Each path below is one point turned by a fixed rotation once a step. After each direction that follows a path, write how fast that rotation turns it, in degrees per step (0 if it stays still).
Each turn is a multiple of 5 degrees from 10 to 175, or 0.
Each row of a path follows its step; steps can be skipped.
path 1
step 1: -2.79,-2.42,-1.87,-1.16,3.31,-1.20,2.55,2.05,2.72,1.37,-1.69,1.59,-0.82,-2.00,-1.99,-2.59,2.28,6.87,0.28,1.61,-0.91,-2.06,-0.08,-4.52,0.01,-4.07,0.76,-1.37,-2.20,0.68,3.56,0.26,-1.00,-1.79,-1.87,-1.15,0.46,2.43,-3.36,-0.75,-0.85,6.84,3.31,-0.33,1.94,3.57,1.34,-0.15,3.82,1.48,-0.65,-2.56,3.18
step 2: 0.60,-0.50,-2.42,-2.73,1.97,0.61,0.15,0.16,-2.16,-0.89,2.54,0.77,0.79,5.20,4.25,1.56,0.17,-3.29,2.28,4.39,-4.17,-2.25,-2.21,0.22,-0.35,-1.62,3.17,-2.70,-3.32,0.12,1.82,-1.68,1.72,-6.32,1.85,-0.11,-4.85,-0.30,2.81,-1.61,0.17,-1.78,0.80,-3.08,-1.71,2.78,-2.55,-1.31,-3.31,-1.80,-2.67,0.57,3.82
step 3: 1.20,-7.81,-1.21,-1.03,-3.50,-3.11,-1.66,-1.42,-0.83,3.73,0.80,-2.68,-4.38,-2.64,-0.22,1.27,-1.43,-1.33,1.01,-2.00,-2.06,0.23,0.55,-0.63,0.25,0.32,-4.99,-0.17,2.97,-0.74,-1.49,-0.54,2.69,0.99,0.11,-3.68,-1.40,-3.14,4.20,-1.02,0.44,-3.18,-4.54,-0.64,-3.02,-3.50,0.13,2.42,-0.79,3.31,-0.38,-0.17,3.52
step 11: -2.79,-0.95,0.31,0.26,-2.60,0.45,-1.10,0.22,1.66,3.52,4.08,1.78,0.10,-5.12,-0.49,-2.08,0.60,-0.67,-2.90,-4.01,-0.71,-0.20,0.41,-0.86,-4.04,-0.90,-4.25,1.88,-4.26,4.43,0.11,0.84,-1.58,-2.69,0.14,-0.58,-4.70,0.60,3.01,-0.10,0.65,-1.24,-2.00,-1.17,-3.16,-4.94,2.50,-0.23,-6.49,0.58,0.87,-0.03,3.03
step 12: 2.46,0.08,6.05,1.46,0.86,-1.12,4.05,-0.45,0.04,3.05,-2.00,3.79,1.34,-3.52,1.09,0.42,-0.60,0.36,0.83,-2.68,-0.27,-2.22,1.59,-5.19,-0.63,-1.96,2.86,-1.25,4.35,-0.61,1.73,-0.51,2.50,-2.73,-3.27,0.00,1.62,-4.97,-5.95,-0.81,-0.38,-0.79,0.74,0.57,-2.13,2.78,-1.55,0.58,-2.27,4.51,1.91,-1.12,2.03
step 13: 2.01,1.46,-1.38,-4.15,3.71,-1.62,-0.88,1.29,-0.34,1.71,-3.72,-0.94,-3.93,1.05,6.79,-1.11,-2.05,-0.21,3.35,-0.29,4.84,3.26,-0.02,0.38,0.25,-0.32,3.89,-4.21,-2.32,-3.75,0.47,4.34,2.23,2.69,-0.14,1.77,-2.99,0.97,1.01,-0.63,-1.19,2.27,1.37,-3.53,1.91,2.43,-1.22,2.85,-0.44,-1.84,1.14,1.28,2.80
step 14: -3.38,-4.70,0.66,0.61,-2.16,-0.38,-6.50,-0.89,-1.50,4.41,3.36,-1.32,0.18,2.88,0.42,-1.98,-0.85,1.87,1.62,4.67,-2.34,-3.26,1.77,1.52,-3.02,-1.23,0.48,1.61,-2.07,-3.70,0.12,-0.35,-0.49,3.42,2.45,-3.25,2.32,2.90,1.16,-1.93,-4.72,-1.17,0.03,-1.15,-2.31,-0.50,-1.85,3.47,-1.45,-1.41,-1.02,-1.04,-3.30
step 18: -1.40,-3.30,-4.43,-0.53,-0.11,0.74,-1.56,0.84,-3.15,1.95,1.12,-4.01,0.57,-0.47,2.02,-5.74,-4.11,-1.25,1.66,1.88,-0.13,0.80,-2.37,-2.10,-4.43,-0.38,0.56,2.00,-3.62,-0.41,-3.54,1.14,-2.63,-0.78,1.10,0.10,1.12,-1.44,2.91,-3.15,-1.89,-2.91,6.99,-4.51,-2.18,-1.91,0.20,-1.50,-1.23,2.70,-2.64,-0.08,-0.51
-0.02,-0.79,0.81,-1.37,-0.52,-1.19,0.42,-0.21,1.26,-0.30,0.07,-0.53,-0.23,-0.07,-0.11,0.57,-0.88,0.28,-0.17,0.34,0.84,-0.06,0.16,-0.54,-0.81,0.88,-0.54,0.42,0.73,-0.96,-0.66,0.44,-0.11,-0.99,-0.68,1.31,-0.51,-0.58,-1.20,-0.59,1.30,-0.23,-0.21,-0.27,-0.30,0.47,0.46,0.39,0.23,-1.01,1.06,1.32,-0.91 => 85
0.30,-0.27,1.31,0.57,-0.16,0.39,0.72,-0.44,1.37,0.26,0.24,0.20,-0.72,-0.12,0.07,-0.12,0.60,-0.32,-0.16,-0.08,-1.21,0.85,0.34,0.16,0.08,1.04,-0.09,-0.03,1.50,1.33,1.17,0.23,-0.04,0.34,1.40,0.71,-0.55,0.49,0.63,-0.96,1.13,-0.40,-0.42,-0.16,-0.21,0.02,-1.01,0.03,-0.82,1.24,-0.86,1.01,0.25 => 85
-1.02,-0.61,-0.11,0.59,0.84,0.55,-0.75,-1.32,0.74,-0.37,0.80,0.29,0.06,-1.07,0.03,-0.01,-0.84,0.45,-1.33,0.54,0.14,0.71,1.50,0.26,-1.40,0.28,0.26,0.85,-0.02,0.44,-1.10,-0.92,-0.24,0.38,0.02,-0.02,-0.61,-0.79,-0.65,0.58,-0.08,0.26,0.94,-0.23,0.19,-1.11,0.70,0.64,0.26,0.89,-1.05,-0.74,-0.01 => 100
-0.11,1.57,0.52,0.01,-0.07,0.90,-0.28,-0.21,0.34,-1.01,0.02,0.80,-0.14,1.63,0.51,0.90,-0.33,-0.45,0.14,1.01,0.07,-0.08,-0.10,-0.71,-0.88,-0.63,-0.62,1.86,-0.03,-0.56,-0.10,-0.64,0.71,-0.26,0.89,0.95,0.93,-0.23,0.15,0.70,-0.69,-0.03,-0.72,-1.12,0.13,0.04,-0.58,-0.33,-0.42,0.69,1.12,0.19,1.04 => 175
-0.30,0.32,-0.58,-0.62,-0.59,0.53,-0.84,-0.23,0.07,0.41,0.83,0.26,0.11,-0.15,-0.86,0.03,-0.22,-0.41,-0.03,0.62,0.30,0.00,0.39,1.79,-0.57,0.26,1.00,-0.01,-0.68,-0.25,1.35,-0.02,-0.95,0.14,-1.07,0.26,-0.93,1.47,-0.91,-0.06,1.04,1.23,-1.03,-0.37,0.34,-0.02,-1.56,-0.35,0.13,-0.06,0.98,-0.51,0.88 => 120
1.35,-0.09,-1.11,1.76,0.21,-0.54,-1.43,-0.87,0.79,-0.76,0.62,0.22,0.88,0.35,0.06,-0.50,-0.32,-0.07,1.06,-0.27,-0.11,-0.56,0.31,0.02,-0.79,0.44,-0.87,-0.47,0.39,0.70,-0.07,1.15,-0.65,0.08,0.15,0.87,1.64,0.12,-0.17,0.25,0.38,0.42,0.73,0.85,0.33,-0.18,-0.29,-0.66,0.63,-1.06,-0.07,0.71,0.65 => 40
